Where one turn sends some rows of the set: a few examples, then the rows asked:
T: [ 27 -21   1 -22   3  -4  -7  -3  -4 -11  24 -15  26 -39  -7  24 -18   0
 -15  -3  22   8  20  15   9  -8   5   1   9  29 -21 -24  11 -34   0  -6
 -10  17 -53 -21  29  -7   8  16  -2   9  33 -23 -13   3 -33 -12  -1  10
  25  15  21 -19 -11 -20   6 -16 -10]
L: [  5 -13 -15 -12   0  -3  -3  13  15   9   3 -14  -8  -8 -45  26   7  10
  14   3  34   2  38  -1   7  -4   4  39  22  50 -21   7   9 -19  24   4
 -50   9 -26 -26  25   1   1  33  17   1  24   5 -12  -5 -12   2  -5  -4
   8 -32   4 -18  -1 -21   3 -12 -19]
H: [  6  -9 -29  -7   0  -5 -10   1   4 -13  10 -24   7   5 -13   8  23  15
  -2 -12  22  -3  10 -11   4  -9 -26  23   0  33   0   5 -13 -27  42 -16
 -22  11 -35 -35  19 -17   0  35  10 -11  27 -13   6   4 -19  -9  27  -3
  19  18 -13   9 -11   1  21  -2 -11]
U: [ 20  -8 -11 -23   4 -31 -28  -8   4  18  -3  -5  43 -26  -1  21   8  10
 -23  -2  30  14  18   2 -11  45   7  24  -2  20  -2 -13  13 -15  43   0
 -45   0 -22 -24  20  -5 -14  13   1  -6  11   5 -15  -1  -1  11 -12 -18
   2  -8   2 -12  -5 -17  16   3 -20]
R: [ -5 -12 -19 -31 -12 -38  -5  -7  23   8  19 -21  68  -4 -15   8  11   5
   7   3  -6   6  19  -3   3  11 -10  16 -14  25  11 -13   4 -19  20 -13
 -34   9 -41 -13  -2  -6  21  -8  -8  26  21  15  -3  -2 -10 -22  -7 -17
   9   9 -15  -7 -28 -31   5 -10 -20]
N: [  2  -9 -19 -37 -29 -22 -42  -8   8   8   4 -20  12  -6   6   8 -14  23
  12   0  10  -4   8   6   4  -3 -16  17   8  38  -9  14  -2 -17  41   1
 -29  22 -24  16  -4  -4 -12  19   5   7  -2 -16  -9 -11   7  -1 -15  -3
  10  14 -11 -31 -16 -41 -10  -3 -13]
V: [ -4 -15 -13 -19  -5 -16  -5   2 -27 -11   3 -13   7 -13   5  31 -18  10
 -29  -6   7  17   1   1   5   1  18  45  -2  40  -6   3 -14 -24  22  -7
 -45   5 -50 -13  13  -5   0  10   2 -29  31  -7 -23  -1  -4   3  -8 -17
  14   3 -16 -18 -35 -21  -1 -18 -19]
Y: [-10 -18   8 -14  -1 -26 -22  11   4  -1   8  11  21 -29 -14  -9   1  13
  -1 -17  -6  30  -3   6 -20  -8 -49  14   5  45  -2   3   3 -17  -2 -22
 -23  -1 -24  -9  11 -20   0   1  16  16  12 -13   4 -10 -18  11   8  -9
  20  -2  -6 -17 -16 -25 -18 -12 -20]
X: [ -4  -7 -25 -54   4 -31  16  17   2   7   7  -5  15 -21  -2  36  19  16
   8   5  -5  16  18  17  12 -23 -23  -2  26  32 -16 -10   1 -40  -2 -32
 -30   1 -42  -9  11  -5  21  16   0  23  18 -11  -1  -6 -10   9 -27  -3
  -6   2   5 -18 -10 -13 -13 -10 -12]
A: [  0  -5  -5  -8 -31 -12 -25  10 -33   7  -3 -18  28 -23   4  25   4   7
   5 -10   7  -5  13   7   7   1 -20  21  13  46 -11  -5   0 -33  27 -17
  -2  -1 -12 -15   3  27   3   6  20  31  25  -2  18  12  -3  -5 -10 -13
  36   6   4 -31 -32  -3  12  11 -10]
G: [ -4   2   7 -19   2 -28 -16  20   4   4  -2 -22  12  -2   0  16  -6  14
  10  13  23  10  27  -1   5  18 -10   5   9  20 -27  10 -23 -25  15   7
 -35  14  -5 -25  24 -25 -22  -4  20   7  16  17   0   4 -22   0  18  15
  23  17  -7 -31 -17 -33   0 -14  -4]
F: [ -5 -19 -25 -31 -21   0  18 -17   2  20   5  -6  33 -11 -12  23  21  24
   7   9  -4   1  22   2   7   8 -32  32  -4  33 -12   4  14 -22  23  -9
   8  15 -25  -8  -1 -10  14  16 -11 -27  21  -8  10 -14 -21 -20 -15 -18
  20   0   3 -23 -27  -1  -5  -6  -2]
P: [  7 -30 -19 -33   2  17   1  10 -16   6  28 -18  12 -15  -3  33  32  -7
  15 -16  20  11  17   0   3  -1  25   4  18  54  -4  -3 -10 -28  26   2
 -34  -5 -21  -9   5   0 -15  -6   3  18  20   5  -6  -9 -31 -24 -11 -11
   5   6  14 -30 -14  -3  -4  13  -1]
B: [  3  -8 -16  -7   8   9 -21  24  -4  10   2   1  29 -11  -9   4  34   3
   5  -2  11   2  41 -24   6 -10 -15  15   7  23 -38 -20   5 -41  -5  -5
 -23  15 -25 -14  43   0   0  11  -5  12   3  -1   4  -3  -7  12  -6   1
  19  -8   9   3 -19 -27 -24  -4 -11]
Z: [ 14 -16 -11  -9  27  -2  -3   2  -2   7  -2  -5  48 -19 -18  18  26   2
  27   2  27  20  22  -3  13  -2   6  17   2   9  12 -34  -5 -24  20 -37
 -44  -4 -25  -5   1   1   3  16  13   9  19   8  -2  -4 -10  -5   1  -9
  -3 -15   2 -48 -22  -3   1  -9 -21]

N goes to L
V goes to P
And these:
A goes to H
Z goes to R
Y goes to G

